In the rows, zero is written as 128.
runs of hidden systems
guma, seq 1 (11 x 22)
[[160 130 165 205 157 140 111 130  92 133 187 165 104 116 134 145 147 102
  107 113 121 166]
 [152 105 127 180 110 125 124 118 150  57 147 161 157 157 132 165  85 153
  122 162 144  88]
 [180 127 175 128 139 138  88 138 125  99  85 131 153 106  83 101  81 113
  154 144 126 178]
 [150  64 161 193 138 165 126 150 124 137 131  80 141 117 110 105 139 144
  108  83 138  89]
 [124  87 146 113  90  86  70 131 147 145  71 157 160 163 131 110 116 148
   99 126 160  93]
 [138 151 178 151 123  99  80 113 110 156  99 117 137 104 117 157 160 124
  114  65  92 177]
 [126  98 132 173  87 129 126  65 164 145 170  96 129 171 116 188 126 140
   96 121 144 120]
 [174 157 112 104 114  81  99  73 141 133  80  98 156 114 111 149  99 138
  155 186 132 142]
 [142 171 136 157 121 156 134 122 142 166 147  33 148  97 101  90 127  98
  111 114 112 135]
 [120 125  97 136  70 101 160  96 132 163 123 126 141 136 115  81 142 143
  124 130 189  58]
 [102 201 128  84 103  90 136 137 137 119  62 118 154 122 119 120 153 113
  150  76 112 138]]
Badif, seq 2 (11 x 22)
[[157 110  98  61 142 105  97 111 140 133  58 129 128 147 139 143 183 125
  139 168 147 129]
 [141 132 124  97 131 183  92 112 166 158 143  74 139  73 144 127 150 145
   99 154  83 160]
 [148 132 115 127  57 115 139  59 135 147 163 151 105 101 126 143 141 178
  138 156 161 157]
 [ 82 201 106  81 130  92 155 107  98 123 130 135 137  92 135 145  88 152
  145 133  80 125]
 [ 75 130 111  96 125 154 197 134 124 165 164 123  85 142 112  90 128  97
  156  96 151 143]
 [142 134  72 142 173  91 155 152 117 149 121 144 104 137 196 129 158 107
  169 149 142  89]
 [127 170 133 124 139 169 100 170 178 129 129 164 146 110 172 104 175  80
  120 106 104 155]
 [176 114 144 173 152 167 141  94 102 105 154 179 111  90 121 156 190 134
  142 116 132 151]
 [112 138 114 100 130 156 140 122 137  43 132 190 163 121 128 151 109 163
  125 159 109  93]
 [100  89 149  65 151 156 124 151  78 119 144 161  86 140  95 104 114 129
  101 155 134 169]
 [112  77 104 156 138 124 134 168 112 138 184 109  97 141 182 130 102 167
   96 155 124  84]]
mabuv, seq 3 (11 x 22)
[[117 116 101  97  83  71 163  99 129 168 105 113  90 157 124 124 119 143
  179 128 179 140]
 [ 91 193 114 129 143  81 128 164 135 162 113  79 145 122 169 128 102 106
  138  96  78 114]
 [111 141 112 132 137 154 150  80 179 177 150 166 120 145 134 138 169  69
  164  96 144 150]
 [154 181  99 155 176 103 146 105 109  92  96 152 172 112 134 158 138 108
  161 139 110  74]
 [121 160 119  80 137 196 128 130 171  81 140 140 153 147 100 115 140  78
  103 168 123 148]
 [168 132  90 100 134 140 179 124  88  85 125 112  95  88 122 123 175 165
  163 170 146 132]
 [ 98 139 112  94  81 127 120 197 165  75 128 126 132 136 184 118 129 167
   98 141 118 120]
 [118 107 144  85 130 126 133 140 114 140 125 160  68 103 150 146 137 156
  177 100 113 214]
 [ 96  97 113 160 153 116 139 139 141 115 150 128 128 144 185 197  98 165
  137 103  88  83]
 [110 111 135 100 169 105  95 116 117 144 131 184 104 191 126 163 105  80
  117 159 133 165]
 [133 143 118 170 193 141 150 123  62 132 182 103 110 111 122 149 137 115
   95 142  96 105]]
gedab, seq 4 (11 x 22)
[[114 148 152 138 140  97  93 150 128 154 139 203 114 169 143 117 101  65
  129 130 141 173]
 [138 149 155 203 163 152 132 110  94 118 162 127 149  88 114 159 134 130
  107  85  80 111]
 [139  99 131 149 106 157 146 103 176  80 136 153 145 190  86 140 123  95
  131 139 183 114]
 [185 119 147 124 160 118  97 164  85  80  76  88 143 103 106 117 114 141
  126 166 117 134]
 [109 121 130 122  69 170 131 167 167 136 165  73 122 133 130  72 144 135
   73 127 145 129]
 [139 131 144 138  82  53  91 144  96 145  96 191 128 119 158 103 130 161
  127 121 153 126]
 [ 71 139 162 114 107 141 128 108 144 132 120 100 156 114 103 158 113 154
  113  47  76 138]
 [145  60 135 142 122 110 134  64 126 182 120 133  98 163  94 144 123 123
  159 124 182 139]
 [142 172 108 129 163  88 118 118 130 136  91  48 167 136 126 149  88 103
  132 156  93  98]
 [142 169 131 120 117 156 131 125 146 164 163 115 100 130 110  85 158  61
  122 143 151 196]
 [173 184 110 192 111 100 148 121 112 113 128 148 148  72 158 122 161 150
  150 123 132  92]]
muba, seq 5 (11 x 22)
[[145  54 160 139 181 138 112 149 100 144 112 197 103 125 135 115 105 125
  168 115 139 145]
 [123 100 149 161 194 175  92 154 127 149 147 135 148  97 160 134 124 124
   98 105  68 106]
 [125 102 156 145 118 136  64 101 128 128 158 179 142 152 123 159 143 129
   42 142 123 125]
 [130 153 166 126 116  99  90 138  91  79 116  86 143 131  99 163 102 149
   75 135  85 156]
 [125  97 162 145  67 130 123 151 151 110 148  71 117 166  90 111  72 139
  107 124 156 160]
 [155 102 152 177 111  64 124 159  87 156 105 102 111 122 131  91  79 151
  160 112 154 121]
 [107 136 153 173 129 133 121 165 148 175 115 132 160 124 138  71 110  90
  138  58 128  94]
 [139 110 150 174 118 122 118  88 115 158 107 154 150 123 111 138 201 128
  110  64 144  88]
 [135 145 128 120 133 120  97 111 164  92  61 101 196 147 112 166 150 115
  107 113 106  89]
 [161 110 134  88 100 137 102  98 155 139  91  63 128 154  83 127 166 111
  106 154 159 166]
 [161 151  97 115  88  88 117 133 148 151 106  49 129  97 157 104 117 165
  137 179 134 121]]
Badif, seq 6 (11 x 22)
[[ 99 112 125 113 140 123 103 101 175 154 121  59 157 165 126 178  77 125
  110 131  89 115]
 [152 126 136 135 103 105 109  78 159 180 137  91 117 162  97 128  94  89
  136 162 164 175]
 [167 197 115 172 127  87 130 106 122 147 130  70 158  95 127 117  83 117
  146 158 114 113]
 [133 193 139 135  66 120 160 132 134 128 113 107 145 111  86  60 136 107
  144  94 163 137]
 [146 141 112 127 147 102 172 138  74 119  71  91 128  96 113 111 179 142
  166  91 133  91]
 [112 111 103  72 112 165 137 150 179 117  70 111 152 126 140 103 189 138
  135  98 137  96]
 [157  83 119  79 152 142  98  96 125 169  91 130 107 100 140 149 206 148
  135 140 126 154]
 [122 132 101 101 109 169 111  76 181 141 158 127 150  90 157 160 142 172
  107 160  96 122]
 [111 158 119  78  95 112 135  60 112 151 163 169  97 117 109 149 124 142
  129 164 137 188]
 [ 88 176  90 113 147 123 187 118 100 138 185 105 106 106 142 136  83 136
  146 149  96 118]
 [ 96 159  99 115 108 108 176 166 134 143 157 161  86 156 156  85 124  91
  163 128 169 141]]
muba, seq 7 (11 x 22)
[[136 144  77  69 115 106 143  87 126 115 106 124 114 149 129 163 206 135
  119 171 153 122]
 [125 183  82  62 125 121 151 142 162 101 113  82 114 130 155 141 134 119
  161 167 113 164]
 [133 133  94  96 102 138 171 102 152 160 165 134  74 113 144 117 127 135
  184 161 158 180]
 [110 158  87 113 161 121 173 114 109 146 146 172 116  81 166 122  93 148
  189 147 109 108]
 [ 77 137 107  97 174 181 174 112 117 134 173 199 114 131 118 121 136  94
  136 121 122 115]
 [124 119 101 130 182 147 165 120  84  76 164 155 103 134 140 185 174 134
  115 147 111 104]
 [135 130 118 115 168 153 121 162 146  58 152 160 116 173 149 168 119  92
  120 176 116 157]
 [173 113 151 136 147 154 115 145 107  99 168 135  79 105 134 141 120 136
  138 167 116 212]
 [135 111 144 152 124 157 111 158 140 104 175 164 129  89 163 111  51 166
  133 160 107 139]
 [ 99  90 175 123 142 146 111 143  75 138 150 202 114 110 107  98  85 149
  108 115 123 139]
 [ 88  89 157 159 156 146 127 169  89 107 153 120 131 133 128 145 113 157
   78  84  86  89]]
gol, seq 8 (11 x 22)
[[128 121 146 158 116  84  90 150  86 164 127 110 147 138 121  81 109 129
   62 140 143  74]
 [106 143 169 159  69  90 112 136 109 131 123 114 132 158  98 125 160 123
   71  62 142 133]
 [147 115 152 166  69  84 141  88 132 117  97 110 126 128 106 167 141 170
  163  69 148 143]
 [147 128 128 111  89 109 117 105 192 130  72  79 163 121 122 137  80 150
  179 127 129 137]
 [150 141 112 102 124 133 103 100 156 208 101  71 151  82 129  82 124 122
  138 153 125 126]
 [117 171  95 144 108  98 117  97 128 188 143 128 159 119 148  97 155 113
   82 148 140  64]
 [ 96 198 111 105  85  83 157 100 102 126 118 143 131 148 104 129 184 108
  103 104 146 115]
 [121 160  99 124  98 112 197 108 130  89 116  91 114 125 123 169 176 153
  170  88 133 125]
 [150 131  80  87 109 125 152 143 186 108  95 104 116 126 171 136 137 148
  198 156 142 142]
 [140 161  93  84 163 148 111 152 159 161 108 128 139  71 189  97 151 118
  155 156  94 137]
 [104 153  95 116 151 162 128 110 145 169 167 195 137 113 169 118 179 104
  101 139 121  96]]
nasuz, seq 9 (11 x 22)
[[ 79 128 131 103 152 103 166 176  85 112 147 131  73 165 133 145  90 115
  148 109 113 164]
 [114  69 123 181 170 135 151 169 140 132 161 120  94 162 179 160 110 127
  157  97 118 115]
 [148 111 145 169 185 146  86 174 155 116 126 188 141 156 168 131 121  71
  133 133 123 127]
 [150 145 161 184 168 171  90 127 119 101 165 143 163 101 118 148 128 110
   79 128  82 129]
 [144 100 146 146 111 178 128  97 117  80 163 160 150 139  72 123 132 135
   75 163 159 100]
 [129 117 139  88 120 124 126 162  75  65 113 106 127 137  83 103 100 156
   85 175 132 122]
 [103  60 149 108  90 140 130 178 121 123 139  68  85 139 126 108 115 181
   99 110 137 150]
 [135  55 152 136 112  85  87 173 120 159  91 156 106 136 168 103 104 167
  141 109 150 128]
 [115 121 175 154 136  97  67 144 145 174  87 120 164 134 138 131  95 113
  115  70  90 127]
 [161 102 162 180 140 125  95  58 126 177 118 125 148 138  82 153 137  99
  120 105 140 133]
 [178 152 117 152 134 107 115  93 120 128  94  81 171 141  81 115 131  96
  109 175 156  86]]
nasuz, seq 10 (11 x 22)
[[156 129 158 161  70  77  89 158  98 117 128 158 118 149 127  91 136 132
   84 146 177 137]
 [125 144 178 168  82  89 119 149 114  95 109  84 147 126  96 131  81 154
  125  73 114 143]
 [150  54 163 141 122 143 141 106 143 136  86 109 132 140  77 124 100 137
  181  87 159 138]
 [161  96 123 109 179 126 101 143 118 165  54  84 156 109 121  91 123 118
  145 142 123  93]
 [138 131 136 120 115 151  91 123 141 194 116  87 135 107 128  92 204 107
   79 104 126 136]
 [162 155 124 146  71  74 109  87 108 137 104 151 140 106 132 131 193 161
  106 130 158 113]
 [114 185 129  98  61  86 135  96 161  99  84  95 165 143  93 146 116 139
  138 109 130 137]
 [145 119 119  90 118 126 160  77 139 146 108  85 101 110  98 151 108 147
  201 132 136 182]
 [127 126  77 100 146 126 152 127 155 191 109  98 130 104 166  87 113 125
  181 152 138  89]
 [107 186 115 103 141 127 127 138 125 193 133 156 113 100 160  91 180  83
  137 102 116 155]
 [115 180 104 166 120 100 160  85 113 135 153 160 133 107 156 174 188 138
  131  89 114  95]]
mabuv, seq 11 (11 x 22)
[[100 146 123  90 167 199 109 144 149 153 158 126 133 122 132 107 163  77
   79 136  95 142]
 [153 121 103 143 121 128 171  86  85 106 137 173 109 105 124 145 207 163
  140 129 161 100]
 [116 172 149 121  97 112 101 179 138  40 117 144 164 143 131 136 102 138
   90 133 104 130]
 [146  91 150 110 131 174 147 127 131 124 154 105  74 113 103 131 115 134
  169 127 137 217]
 [137  83  90 154 136  91 132 162 131 128 126 102 120 140 193 139 103 177
  140 152 133  61]
 [ 91 121 146  74 142 120  68 153 127 177 118 178 114 146 149 108 126  98
   94 131 116 168]
 [117 118 136 172 160 145 162  88  77 149 164 131 114  92 119 161 162 149
  125  72 100 110]
 [124 127 137 160  95  95 112 119 146  80 129 170 157 203 110 155 109 105
   94 139 161  95]
 [169 152 160 131 167 136 118 141  83 122 129  86 112 107  79 107  98  91
  136 152 115 194]
 [147  88 103 174 106 171 151 144 162 142 173  87 126 123 154  91 143 145
  112 143 161  77]
 [143 126 140  96 107  80  84 155 108 145  66 191 134 114 147  77 140 136
  135 135 156 128]]
gol, seq 12 (11 x 22)
[[171 138 128 165 169 108 112 115  68 124 174 150  97 102 147 155 116 136
  117 190 114 154]
 [108 168 150 157 111 150 132 161 149  81 189 155 132 155 117 118  71  88
  108 138 122 156]
 [141  99 159 153 150 148 167 142  72 133 140 147  90 111  85  85 115 115
  171 101 158 158]
 [113  77 138 171 155 138 135 183 143  98 114 121 152 165 141 118  71 129
  139 103 130  64]
 [140  61 167  96 148 138  75 159 119 146  71 124 120 156 101 105 155 109
  105 112 144 155]
 [154  96 156 189 142 132  75 114 117 124 126 115 161 105 141 172 142 164
   82 107  90  96]
 [134 121 164 111  62 124  80  82 155 114 131 161 144 152  87 138 104 145
   85 156 152 164]
 [132 155 154 141 109 111 140  92  80 139 137  83 134  69  83 124  75 175
  136 121  99 146]
 [104 113 122 148  67 119 149 128 169 165 164  79 121 158 123  94  67 133
  124 133 166 112]
 [136 147 133 129 129  50 123 152  77 185  82 102 111 127 130  84 117 109
  153 108 146 131]
 [115 147 131 182 116 123 125 136 179 153 115  88 160 155 145 144 162  91
  119  54 121  97]]
gedab, seq 13 (11 x 22)
[[183 111 147 149 172  99  91 168 104  81  66 157 145 135 132 127 109 112
  155 149 135 130]
 [117 112 146 128 125 205 114 166 160 114 151  68 146 114 121 106 152 128
   69 108 100 128]
 [155  96 131 142  77  94  92 120 120 138 124 192 121 145 140 102 155 151
   97 157 190 110]
 [ 93 165 151  96 103 106 104 129 112  94  98 105 166 108 111 154 105 170
   89 100  70 125]
 [116  75 150 118  84 140 150  88 122 172 161 118  79 146  84 120 121 143
  135 113 173 173]
 [137 144 112 158 134  48 130 122 110 146  94  83 151 131 144 142  68 141
  158 137 120  74]
 [102 160 151 108 136 151 119 140 161 162 135 100 121 149 103 104 110  51
  134  99 118 195]
 [188 135 124 213 144 113 131 104 100 165 141 137 125  90 144 119 174 121
  144 117 149 104]
 [119 180 121 120 108 145 130 124 196  70  96 136 188 154 119 149 139  92
  135 111 119 113]
 [190  92 150 105 142 165 112 116 104 119  99 132 106  84 100 118 181 146
  148 142 143 185]
 [122 125  81 120  88 135 146 128 168 119 124  75 158 114 156 120 143 180
  111 148 130  57]]
guma, seq 14 (11 x 22)
[[181  70 157 171 107 114  94 127 101 118 134 171 102 152 118 122 154 135
  109 150 185 144]
 [162 125 160 170 105 112  80 159 157  73 100 113 164 112 156 159 109 170
  121 110  94 135]
 [146  76 182 155  98 153  90  99 157 171 145 132 129 126  92 110  79 129
  125 117 147 175]
 [147  95 139 160 136 101 112  89 116 141  84 100 172 102 115 153 102 176
  132 107 109  67]
 [116 136 161 120 121 109  77 112 143 168 102  88 160 170  82 114 101  78
   78 123 129 133]
 [170 140 129 187 111  74 129  85  88 165 119  96 124 121 117 144 184 128
  116 108 152 112]
 [126 175 119 143  59  99 113 115 198 108 122  91 167 167 133 149 125 112
  107 128 138 124]
 [170 160 132 130  92 127 143  66 145 165 113 116 124  86  98 113 153 124
  181 121 156 177]
 [108 138 101 121 105 165 163 106 182 123 121  57 171 111 120 132 142 145
  133 100 111  76]
 [106 133 110  42 105 125 129  93 131 181  91 127 127 128  94  78 152 116
  127 146 161 135]
 [ 97 170 103 107 128 111 159 136  98 139 121  77 120  99 148 142 200 147
  111  80  92 109]]

runs to name
seq 15 (2 x 22)
[[133 168 127 104 101  89 118 135 113  83 135 111 119  95 151 168  91 190
  134 160  86 174]
 [112 145 131 126  94 161 139 134 177 164 187 113 100 102 149 106  93 128
  150 128 119 194]]

gol
seq 16 (2 x 22)
[[118 201 120  90 147  89 132 113  78 111  78 134 159 110 102 137 173 116
  114 114 101 109]
 [111 132 111 103  86 176 167 123 185  86 138  72 130 163 104 141 173 120
  112 115 145 135]]

muba
seq 17 (2 x 22)
[[ 79 106 139 100  74 110 125 197 133 114 104 117 132 144 141  82 112 167
  102  92 138  97]
 [112  69 152 133 144  88 107 146 100 181  92 107  95 149 148 150 156 144
  128  63 123 136]]

Badif
seq 18 (2 x 22)
[[154  79 126 100 108 126 120 123 123 104 113  71 106  95 140 161 122 214
  140 147 112 151]
 [131 129 126 112  92 117  74 147 177 157 149 110 125 108 187 114  81 161
  111 172 107 164]]

gol
seq 19 (2 x 22)
[[133  72 120 190 130 115 155 162 120 137 147 166 101 141 179 117 135 148
  155  99 163  82]
 [102 119 153  85 150 107  93 168 138 100  56 172 149 165 132 136 111 104
  141  95 114 140]]

gol
seq 20 (2 x 22)
[[136 116 107  70 104 110 133 154 104  68  98  83 122 147 107 117 135 165
   97 182 146 107]
 [135 133 147 114 101 103 115 196 107 148 122  76  78 110 151  84 135 140
  126 117 128 188]]

guma
seq 21 (2 x 22)
[[135 130 134  97 115 103 115 140 123  65 126  88 110 162 113 174  83 146
  117 174 113 182]
 [140 104 144 138 111 128 135 163 129 140 162  80  81 134 124  99  51 131
  155 152 143 187]]

muba
seq 22 (2 x 22)
[[106 172 128 101 146 137  88 143 146 107 119 164 181  93 158 129  86 139
  109 153  69 106]
 [119 129 165 144 142 159 144 102  66 144 180 160 107 114  63 103 118 108
   97 120 136 156]]

guma
seq 23 (2 x 22)
[[145 157 141 189  97 145 174 125  88  93 166 154 133 100  88  86 143 132
  119 108 160 100]
 [118 116 141 109  85 123 153 160 144  48  79 135 147 162  93 116 113 143
  148 101 161 114]]

guma
seq 24 (2 x 22)
[[149  95 102  95 171 110  92 144 151 123  54 147 156 164 152 135 146 107
  138 159 142  87]
 [123 144 127  70 164 166  98 111 110 142 119 104 132  93 120 142 192 124
   78 139  78 151]]

mabuv
seq 25 (2 x 22)
[[154 143 120 179 148  91 130  84 136 175 106 166 149 150 125 125 138  70
  169 112 167  95]
 [135 170 121 118 152 132 145 104 137  94  74 111 189 151  72 132 148  74
  133 117 130  86]]

gol
seq 26 (2 x 22)
[[120 142 116  91 102 120 122 153 121 109  91 209 138 124 151  92 200 134
  115 120 156 104]
 [ 82 133 127  86 127 154 153 118 124  97 112 155 141  96 137 163 177 175
  130  71  86 116]]

gol
seq 27 (2 x 22)
[[132  75 143 118 194 182 127 143  91  76 124 146 128 129 109 156 169 134
  100 122 104 112]
 [145  73 133 123 151 151  76 172 147  81 135 119 121 166 160 164 138 133
   75 172 116 137]]

muba
seq 28 (2 x 22)
[[ 94 121 140 189  75 133 126 118 174 155 186 143 141 160 142 125 111 124
   89  93 148  99]
 [153 146 160 144 154  81 122 122  70  95 104 186 126 146  87 138  92  98
  154 135 144 154]]

nasuz
seq 29 (2 x 22)
[[145  95 170 168 143 180 108 141 155 168 157 124 108 143 114 103 140  70
  122  97 142 178]
 [185 131 134 195 155 111 112 135  80 118 119 151 157  92 133 107 142 137
  117 142 133  68]]

nasuz
seq 30 (2 x 22)
[[ 92 104 112 117 121 152 135 161 205 153 109  79 140 145 173 128 133 124
  151  77 112 114]
 [141 125 108  96 159  89 110  88 136 173  71 156 125 131 154 170 174 113
  175 117 125 141]]

mabuv
seq 31 (2 x 22)
[[ 87 139 143  88 131 147  99 110 143 183 143 149 155 114 109  88  52 116
  110 150 108 130]
 [126 132 121 171 124 103 152  95  72 186 181 119 100 138 107 106 135 113
   92 141 162 100]]

Badif
seq 32 (2 x 22)
[[100  97 152  78  90 173  94 182 176 123 129 109 131 136 126  78 102 136
   93 133 128 160]
 [125  80 140 127  95  79 112 136  82 172 126 120  84 102 156 126 129 204
  120 114 134 138]]

muba
seq 33 (2 x 22)
[[109 124 164 109 129 101  82 179 123  99  86 179 122 168 145 143 154 105
  105  93 121 163]
 [142 102 166 156 118 148 108 126 155 126 133  69 115 115 134 180 141 153
  130  76  89 188]]

muba
